(in the rows, 128 means zero)
Families of rows that turns and mirrors carry onto each other, the same ones carrying the whole set onto itself: the rest of each named row's family, in list order:
4 families of 8 rows:
Bup: [160 174 122 126 155 116 142 163 142 128 134 147 142 155 120 130 156 138]
lilu: [ 79  98 136 108 128 117 122 114 121 106 138  99 117 120 109 137  86 122]
fumi: [ 73  94 129 119 124 114 124 132 129 125 139 110 110 125  99 120  90 115]
Medo: [ 72  94 131 107 130 131 126 127 126 131 151 126 108 121 121 113  89 122]
zofet: [120 145 113  81 152 138 160 131 108 102 129 123 126 120 148 160 130 151]
Peted: [104 132 103  90 141 136 139 131 108 102 141 117 125 127 140 170 123 163]
didab: [112 131 169 130 154 114 148 184 106 110 163 121 139 114 101 125 121 132]
vuz: [167 164 143 124 147 114 150 143 139 116 123 136 165 150 119 145 151 133]
kez: [132 121 164 135 128 124 138 131 152 146 122 140 132 133  79  90 126  99]
vodud: [117 149 130  98 144 125 123  89 172 144 122 131 115 155 141 128 120 115]
Gereg: [ 98 156 125 158 168 134 122 127 127 111 112 155 122 137 103 143 111 130]
metu: [117 131 120  87 125 128 132  87 158 153 114 118 122 166 139 128 125 118]
let: [115 161 128 155 160 133 129 112 129  98 153 155 119 127  91 136 116 135]
dez: [130 127 105  99 120 131 129  85 158 138 112 139 133 157 141 131 122 124]
mabev: [109 136 110  95 148 121 140 141 112 102 152 122 141 139 159 170 115 158]
Pubo: [102 126 148 141 124 115 155 185  96 120 154 130 143 122  91 113 132 137]
bifem: [132 108 140  69 108 118 154 172 123 146 145 106 154 137 136 116 122 126]
Goki: [127 105 146  73 111 117 151 161 139 140 119 103 149 143 154 115 120 120]
mupal: [135 132 159 145 129 114 134 143 154 152 137 130 147 149  96  84 124  93]
dafer: [137 136 107  95 144 137 114  93 162 146 127 112 127 155 139 145 123 121]
Zod: [ 97 154 116 150 149 142 109 119 122 115 148 154 117 142  89 148 113 130]
difi: [ 78  88 132 111 116 133 126 115 113 138 145 100 127 121 111 128 101 119]
megiv: [143 108 139  85 123 108 158 158 135 153 131  92 153 133 141 109 143 127]
feniv: [121 114 146 131 126 125 160 181 100  94 153 129 156 113 102 121 116 140]
bip: [145 102 149  74 107 109 155 144 138 139 162 108 150 135 138 114 131 127]
Mema: [166 170 134 115 146 137 149 142 133 129 138 138 158 150 137 136 157 140]
difo: [110 143  97  85 155 131 156 141  95 111 155 114 137 128 138 158 130 144]
bef: [119 118 162 147 120 114 120 140 161 136 145 134 145 151  97  90 106 102]
Suliz: [108 157 122 165 161 131 119 105 140 110 130 142 117 138  99 140 124 130]
kuzev: [161 167 140 122 141 130 158 155 150 132 135 155 154 150 135 115 149 133]
kuf: [131 121 157 151 115 121 111 135 161 158 121 130 133 150  95 101 122 112]
vul: [122 134 141 144 142 123 140 188 104 101 161 127 149 111  99 127 121 138]

Same family as vuz: Medo, didab, kez, Gereg, dez, mabev, bip
Same family as bef: lilu, zofet, vodud, let, Goki, feniv, kuzev
Same family as Zod: Bup, Pubo, dafer, difi, megiv, difo, kuf

Families of rows that turns and mirrors carry onto each other, the same ones carrying the whole set onto itself: the rest of each named row's family, in list order:
4 families of 8 rows:
vot: [170 109 162  74  94 138  95 109 136 128 104 153  89 125  91 132  82  87
 128 104 122 152 105 133 102 140  96 112 151  81 155  67 145 117  95 133]
Mos: [135 121 182  79  94 120 123 108 170 169 122 132 135 159  78 121  73 139
 111 116 109 183 142 153 121 156 135 115 135 121 161 105 110 108 102 145]
Kat: [167  99 155  55 108 121  93 107 146 133 117 167  99 133 105 141  82  92
 134 128 106 154  97 128  98 148 102 131 154  77 168  63 143 101  90 140]
bafom: [165 102 184 158 118 109 108 108 151 142 128 135  90 145 107 101 116 109
 104 115 124 131 136 101  97 124 119  93 149 102 122 116 123 107 107 127]
kib: [127 121 195 110 105 102  99  82 151 136 139 127 158 143 119 116  96 140
 110 110 103 139 123 124  98 122 125 106 158 106 113 131 143 163 178 131]
tekap: [148 100 143  75  68 103 111 127 153 143  93 173 116  96 149 170 101 114
 119 112 116 158 114 169  47 127  95 144 140  86 153  82 122 141 149 161]
zunot: [134 120 140  49 128 112  92 118 190 160  97 138 125  84 116 151 114 125
 110 133 128 160 141 123  92 149  79 140 157 107 178  83  84 109 108 147]
dip: [167 120 189 138 102 108 103 111 164 147 129 142  77 152 107 103 109 118
 102 125 131 131 137 101 115 142 127  74 141 105 131  99 109 104 115 128]
riv: [143  92 170 125 125  82 126 135 144 165 145 160 128 129 143 152 120 159
  96 133 104 149 149 128  48 109 107 133 154 113  97 115 111 140 139 162]
rugup: [181 109 195 147 123 107 103 129 156 145 123 133  87 161 112 113 116 108
 105 104 127 139 133 110 100 142 117  92 157  93 119  98 101 109 104 131]
Tivil: [154 119 154  67  86 103 113 143 152 150  89 175 117 101 136 183  96 127
 118 107 104 147 118 164  50 131 102 133 141 102 147  65 108 156 160 155]
Fezut: [124 135 197 101 111 103 101  98 160 132 130 114 159 153 123 112  95 151
 128 119  95 136 126 120 110 131 141 107 161  99 118 119 131 159 172 134]
taruf: [131 116 139  57 120 119  76 105 183 157 103 137 127  85 112 138  98 121
  89 130 130 168 121 132 100 145  73 145 151 119 181  79  83 113 105 156]
Bopup: [122 133 159  75 135  91  93  98 178 112 115 128 130  72 128 148 105 125
  85 115 102 115 105 113  55 125  85 153 157 116 122 107 123 149 168 134]
gifeg: [131 119 205 111 125  87 100  77 149 145 141 133 153 151 115 100 104 139
 128 117 114 137 140 125 113 120 133 107 160  99 125 113 139 155 174 125]
tosuz: [136 118 172  90  91 123 109  79 160 160 124 123 130 154  83  99  83 143
 109 108 109 171 149 157 116 163 129 120 141 115 156 101 106 104 113 148]
pumip: [163 101 166  70 103 137  86 113 142 141 111 156  98 140  86 151  93  89
 131 117 102 153  99 126  91 140  94 121 155  69 164  67 130 122  89 123]
funos: [139 118 173  77  96 114 119  94 178 165 125 128 123 165  86  96  79 117
 110 106 114 179 126 159 107 163 128 120 136 124 164  86 101 108 106 134]
dito: [126 127 172  73 136  78 104 106 186 112 124 139 125 100 136 147  94 128
  77 128 102 111 100 113  51 114 110 154 150 123 110 105 116 138 171 130]
tebok: [171  92 163 128 126  80 134 132 144 149 140 157 129 141 155 139 118 160
 104 128 115 145 149 133  43 105 108 120 166 107  98 107 110 127 142 161]
gaf: [125 120 202 105 110  97 108  96 153 138 130 115 152 150 112 123 104 143
 133 115  88 133 142 121 100 118 128  99 153  95 124 133 138 163 172 123]
gan: [139 121 177  68 134  82 103 120 194 111 118 129 143  89 126 167  99 115
  81 122 103 118 106 106  59 125  85 147 155 120 117 110 126 150 161 118]
lumuv: [153 124 164  79  87  94 116 147 151 135  89 182 108 112 147 178  99 121
 125 111 123 146 105 158  43 122 106 130 153  95 146  72 105 141 154 172]
rutep: [125 132 173  73 136  84 103 113 197  97 126 126 148 103 125 149  96 134
  79 119  98 118  96 110  53 125  83 137 163 112 125 105 101 153 159 126]
tinu: [155 109 155  75  93  85 113 134 169 142  97 173 114  92 154 170 104 113
 113 113 120 142 112 168  45 136  98 126 143 105 156  69 114 141 183 153]
Duru: [177 109 199 135 125 120 107 114 154 154 132 134  90 152  92 119 125 109
 101 114 120 125 144 103 105 139 120  88 152 114 117 109 105 107 115 122]
kizun: [158  88 168 132 112  78 128 133 146 142 131 150 119 108 148 140 108 162
  90 129 126 142 155 134  52 107  95 128 145 117  91 107 115 137 151 168]
Pida: [168 105 158  65 107 131  90 123 138 125 101 156  89 147 106 140  88  97
 136 108 110 152  98 121  79 132  96 107 152  70 156  56 127 119  87 134]
korel: [124 131 172  74 113 115 117  90 178 151 119 133 140 167  92 114  74 142
 103 102 106 180 142 148 118 161 134 118 146 112 165  97 101  97 109 151]
sez: [131 119 155  45 132 104  84 111 197 146  96 134 141  95 126 136 110 133
 114 126 129 157 124 126  91 151  71 140 162 117 175  73  77 108 118 158]
feg: [128 123 146  38 122  98  76 111 183 158 110 142 113  82 131 131 105 128
 106 143 134 166 125 128  87 143  73 144 159  95 171  57  81 130 123 154]
lato: [147  89 174 127 121  67 132 128 146 152 155 135 123 123 149 126 113 164
 102 140 107 151 136 131  56 118  97 125 148 106  85 105 121 137 142 153]

Same family as Tivil: Mos, zunot, riv, pumip, gaf, gan, Duru
Same family as lato: Kat, dip, gifeg, funos, dito, tinu, feg

Families of rows that turns and mirrors carry onto each other, the same ones carrying the whole set onto itself: the rest of each named row's family, in list order:
4 families of 4 rows:
fal: [126  96 162 166 135 116 114  79 140 162 136 139 115 116 134 114 143 141
 103 136 140 104 139 141 147 120 142  93 151 113 155 120 134 123  91]
mag: [122 151 122 104 135 104 126 158 126 138 131 119 118  95 143 147  92  97
 129 104 126 128 122 150 137 168 115 127 122 140  74 127 149 155 154]
zipa: [137 157 119 115 119 135 129 160 137 139 140 102 110 130 143 147  85 111
 140 100 123 143 115 149 123 143 103 131 136 130  73 117 131 156 157]
kenok: [107  98 159 144 135 123 114  93 148 173 141 148 126 144 113 121 143 136
  96 132 146 118 130 141 147 130 131 101 140 116 180 111 145 111 106]
Pezo: [136 152 105 122 116 159 131 103 117 141 115 133 143 103 156 152 138 139
 132 136 149 176 128 106 144  90 138  96 169 136 129 148 129 138 123]
vazuz: [138 135 110 148 116 153 130  95 110 115 126 130 146 120 166 140 156 144
 127 143 147 150 126 113 143  95 134  86 160 136 117 139 116 145 105]
Zof: [118 139 137  86 124 106 125 152 159 133 103 145 122 139 128 122 142 131
 147 135  94 119 133 128 113 158 119 168 116 132 111 110 161  86 147]
san: [137 137 132 131 132 141 140  89 137 135 122 136 151 117 164 144 130 133
 136 154 148 158 134 124 157  73 123 108 165 132 119 147 131 164 107]
per: [118 142 159 119 126 109 122 166 126 116 125 144 112 128 109 113 140 137
 159 140 121 113 140 134 112 164 135 169 111 138 114 125 160  86 151]
zaf: [ 96  91 172 149 148 134 119  90 133 148 137 137 122 149 131 109 138 156
 104 141 151 119 135 104 142 124 145 100 155 115 153 111 152 131 104]
nesub: [124 147 143  96 112 135 130 175 132 164 128  99 128 110 131 136  85 103
 132  98 123 131 132 141 114 167 122 136 145 140  86 126 147 147 144]
mez: [137 141 146 101 118 103 112 128 144 117 115 149 106 138 112 108 143 143
 145 131  94 124 145 138 120 157 119 148 122 135 123 128 176  69 151]
Lezed: [145 140 112 144 116 140 118 103 123 145 125 135 131 126 170 132 140 130
 138 114 153 157 122 125 146  82 135 105 167 149 115 146 121 179 121]
zer: [121 123 142  98 132 101 116 138 142 136 122 143  86 134 120 103 133 128
 146 139 124 103 160 124  92 150 124 171 128 126 116 114 160  81 144]
gasus: [137 151 118 112 121 132 128 163 127 139 135 105 129 108 124 149  84  97
 127  94 139 141 143 153 136 172 110 109 159 138  80 121 149 136 132]
Temep: [123  86 143 152 148 117 114 101 149 148 134 154 119 131 118  99 145 146
 104 157 151 103 120 116 130 122 146 115 163 107 159 106 130 114 114]

Same family as zaf: mag, san, per
Same family as Temep: zipa, Lezed, zer

Families of rows that turns and mirrors carry onto each other, the same ones carrying the whole set onto itself: the rest of each named row's family, in list order:
10 families of 4 rows:
mog: [141 110 164 166 118 111  99 119  99 146 117 155 141 153 144 139 173 173
  59 106 157 153 195 113 144 133 144 150 196 143 170 133 110  75 124 105
 112 108 137 131 130 118 145 147  99 148 103 100 142 135]
kuv: [141 101 175 146 121  81 105 105 106 149 109 148 145 163 123 131 168 189
  71 121 153 170 161 113 155 154 137 149 200 107 183 121 109  91 137 121
 109 123 155 134 114 146 146 161 103 149 106 112 151 147]
Tusi: [141  95 145 151  91  91  97 107 102 147 117 148 143 145 152 111 164 163
  69  99 135 148 179  92 152 109 144 123 180 110 169 152  95  55 137 102
  91 134 125 151 109 147 165 143 106 140 105 104 145 156]
gifi: [116  77 167 142 112  87 106 155 108 128 122 173 141 113 106 161 120 134
  84 113  93 173 135  86 117 158 163 119 173 108 130 162 123  75 140 169
  86 136 177 200 126 123 155 121  51 137 108 102 162 120]
Geket: [ 95 130 171 100 147 129 121 155 120 186 123 113 162 178 118 112 124 134
  85 144 122 176 131 119 122 113 107 152 185 123 185 146 113  91 137 151
  71 118 177 120 128 152 144  95 108 124 125 157 119 116]
Lesor: [152 113 164 151 115 109 120 110 106 137 126 165 138 163 137 153 172 158
  69 113 141 155 180 104 150 137 172 140 178 118 153 149 105  81 147 106
 121 116 156 137 126 140 144 147 106 139 125 109 153 146]
sogon: [ 94 112 161 116 149 147 113 168 114 184 121 120 154 172 127 139 126 116
  92 111 133 147 130 113 111 105 107 165 182 155 180 146 109  86 135 147
  68  98 168 115 147 123 140  98  91 123 107 147 102 104]
mudo: [ 94 123 152 109 138 118 128 159 136 164 121 127 158 182 138 105 132 143
 104 131 125 159 133 118 136 118 107 163 176 156 177 161 107  86 153 152
  58 102 165  95 155 117 148  98 105 130 104 165 121 116]
kavu: [ 74  99 174 107 157 120 103 147 122 189 129 127 138 180 137 129 110 131
  80 137 111 151 136 106 137 108 130 159 164 155 173 145 102  81 162 183
  65  93 163 119 134 146 161 106  89 121 109 132 129 125]
timod: [109  92 142 101 120  98  88 160 133 142 128 131 115 113 117 118 140 129
  43 166 110 139 115 126 139 134 129 124 201 125 122 145 100 125 134 183
  63  94 116 169 180 126 194 116  66 146 103 120 159 132]
davot: [118  97 118 109 133 121  83 178 127 136 139 142 119  94 136 130 153 124
  67 132 120 133 136 116 132 112  98 130 202 121 124 123  99 124 108 151
  70 112 103 159 190 133 194 123  84 158 120 130 141 133]
fizu: [ 92 118 160 124 139 120 125 145 133 173 101 126 152 168 155 125 118 121
  90 126 118 159 136 119 110  90 110 159 163 131 198 149 103  63 139 158
  79 114 159  96 152 123 165 119 125 135 106 156 118 129]
vas: [137  75 152 158 105  84 101 166 105 115 118 171 138  92  94 154 124 153
  97 110 101 162 124  84 112 151 131 140 172 103 131 183 122  80 135 142
  84 171 169 175 155 144 140 132  95 139  97 106 151 105]
miv: [102 116 137 110 113  99 102 170 144 132 127 130 125 113 127 108 152 107
  77 158 113 157 117 141 136 117 105 137 196 121 139 153 100 134 131 136
  62  91 113 166 202 139 184 137  79 164 119 142 171 122]
Zar: [ 99  86 126 115 105  97  87 190 141 161 150 140 118 108 136 114 175 131
  58 138 122 144 131 140 128 107  96 144 210 143 133 134  76 124 134 153
  79 106 125 147 190 143 185 131  73 142 115 149 147 135]
salur: [162 102 172 150 113  87 104 125  96 148 125 162 157 143 132 135 143 206
  78 103 149 150 149  88 168 135 137 135 184 122 143 137  97  78 134 119
 114 110 137 144 119 151 140 157  88 142  97 101 140 161]
lom: [132 121 171 167  91  87 106 121 107 145 119 154 129 170 129 143 170 166
  80 124 143 153 172 107 150 139 148 138 178 147 146 137  99  95 141  97
  94 139 154 134 120 172 126 164 106 149  91  97 144 141]
bav: [133  99 160 146 108 121 118 153 113 117 110 167 148  99  92 161 110 140
  85 126  88 159 127  96 113 147 125 122 179 104 125 168 133  79 147 153
  87 140 159 196 146 137 153 137  78 147  94 102 170  86]
vusid: [131  61 149 145  93 102 109 191 117 127 140 151 147  89  89 151 104 157
  85 107 113 147 109  74 109 122 137 125 169 107 122 170 117  81 118 149
  88 135 169 188 144 150 152 137  69 124 105 117 158 109]
tizog: [142 107 160 157 110  86 118 128  88 158 121 162 147 152 141 127 182 169
  67 123 126 168 180 112 157 133 141 135 207 137 146 144  86  63 141 103
 127 129 145 150 135 141 142 152 101 163 109  98 150 139]
Rez: [ 88 121 150 114 157 131 129 148 136 180 101 141 148 182 143 128 123 127
 115 127 123 164 121 113 128 114 116 154 168 148 177 140  97  87 166 137
  65  95 158  96 149 158 141 114  87 132  85 147 139 125]
dogi: [ 95  93 165 125 132 115 119 123 135 183 117 114 149 173 136 120 127 139
  88 106 137 153 116 106 122  87  97 141 155 151 183 184  88  75 157 153
  66 112 150 121 130 129 124 108  95 116 105 149 111 109]
giv: [118  68 146 155 121 101 112 188  93 141 118 166 151  90 100 142 117 145
  98 105  90 167 117  90 110 146 111 130 184 123 140 160 101  79 152 155
  91 153 165 200 143 142 152 128  62 148  76 115 161  94]
sol: [123  89 151 160 105  85  97 159 106 111 109 180 146  93 110 152 126 123
  95 109 105 184 139  80 105 132 150 131 161 108 130 165 119  96 140 147
  80 151 167 192 157 160 137 128  73 134  94 134 173  96]
Vak: [ 98 108 165 126 141 125 133 175 117 188 121 127 163 180 139 104 134 114
  87 101 124 153 146 117 122 102 126 147 173 159 181 150  88  78 161 152
  86 110 179 116 133 128 141 103  99 131  91 158 134 105]
kika: [105 104 126 106 120 121  77 159 130 132 128 148 121 111 131 131 139 147
  63 145 111 147 120 127 132 120  95 142 197 132 121 123 102 127 138 171
  61  95 106 147 193 154 194 129  71 132 126 146 146 129]
Noruf: [ 91 121 173 128 137 144 108 167 112 170 130 122 151 187 122 123 125 128
  94 113 136 140 135 114 132 103 121 155 153 155 177 146  98 110 161 149
  59  97 172 110 129 137 149 115  93 109 114 158 129 124]
lakol: [131  88 125 100 104 102  95 157 139 135 124 135  93 105 149 114 149 141
  61 147 123 157 129 110 122 102  86 109 219 123 171 146  95 124 135 163
  69  97 113 155 169 136 179 129  72 146 103 145 133 147]
pina: [109 103 128 112  90 100  93 180 142 133 136 141 122  90 141 110 130 117
  57 145 119 151 123 131 122 125 106 147 200 120 147 134 113 127 126 160
  68 126 116 150 202 134 193 125  88 146 118 152 148 131]
kepa: [129  63 135 124 102  91 125 156  94 124 125 139 133  98 122 139 121 136
  90 108  86 169 112  68 107 133 117 123 185 103 136 182 126  71 148 125
  66 141 172 201 128 133 139 120  72 130 103 121 142 102]
Rabo: [124  88 135 146 107  93 102 177  89 104 130 172 153  79 139 150 136 162
 101 117 113 173 125  73 107 152 118 118 161 121 143 173 130  87 136 153
  74 162 166 180 133 137 154 126  71 136  79 124 156 124]
riko: [117 106 121  99 110  98 106 175 153 140 130 121 126 108 125 108 132 130
  37 144 127 143 133 113 119 101 119 129 203 115 135 128 105 110 122 157
  94  78 118 133 178 133 188 122  82 131 132 162 146 128]
biguk: [121  72 153 151 125 116 104 167  99 126 130 170 154  87 105 162 116 147
  97 104 108 160 142  88 115 141 118 130 163 121 124 170 131  67 132 133
  82 140 160 191 140 115 136 128  74 142  90 102 161  84]
sumul: [112  59 164 141  98  94 105 159 124 136 138 171 155  91  88 157 116 159
  85 115 120 168 120  94 124 151 120 113 164 102 143 156 127  79 143 143
  69 157 182 174 138 137 148 142  81 129  97 114 177  93]
ber: [125 105 186 152 107  88 105 118  97 154 125 147 119 179 127 140 150 162
  58 120 134 161 180 103 169 143 176 152 179 126 150 128  88  83 139 127
  94 117 146 148 103 134 156 142 106 139 104 101 132 157]
doto: [111 140 181 105 146 110 126 151 116 180 115 120 170 177 125 111 110 149
  83 121 127 158 137 103 135 106 100 145 177 145 168 153 114  66 158 142
  91  73 156 106 128 124 137 108  90 128 117 145 121 115]
Sura: [124 122 154 155  88  84 117 113  84 132 111 153 155 164 145 141 159 185
  69 121 133 177 159 110 150 147 124 146 186 132 147 144 102  58 140  91
  87 138 146 129 118 119 153 148 110 141  94 102 126 146]
lozar: [144 119 164 165 111  98 130 125  91 156 119 159 138 161 144 125 165 182
  90 122 145 155 171 101 160 148 145 133 171 135 173 143 115  74 135 117
 108 142 140 119 125 148 141 146 111 157 100 105 143 154]
pabu: [116  89 132 103 110 101 103 179 136 135 144 119 115  93 140 124 170 132
  70 155 128 141 114 125 119 103 105 142 174 117 140 173  99 133 115 169
  71 119 129 151 194 129 181 127 108 142 111 148 137 128]
ponal: [103  95 112 100 126  98  95 168 150 137 150 140 128 105 122 110 143 134
  44 144 115 146 123 116 134 118 116 107 195 108 128 119 100 131 119 154
  63 129 131 153 184 145 189 117 105 146 127 158 160 131]

Same family as biguk: mog, sogon, davot
Same family as timod: gifi, kavu, ber
Same family as Noruf: Lesor, bav, kika
Same family as lom: miv, Rez, sol
Same family as pina: mudo, vas, lozar
Same family as riko: salur, vusid, doto
Same family as Zar: tizog, giv, Vak

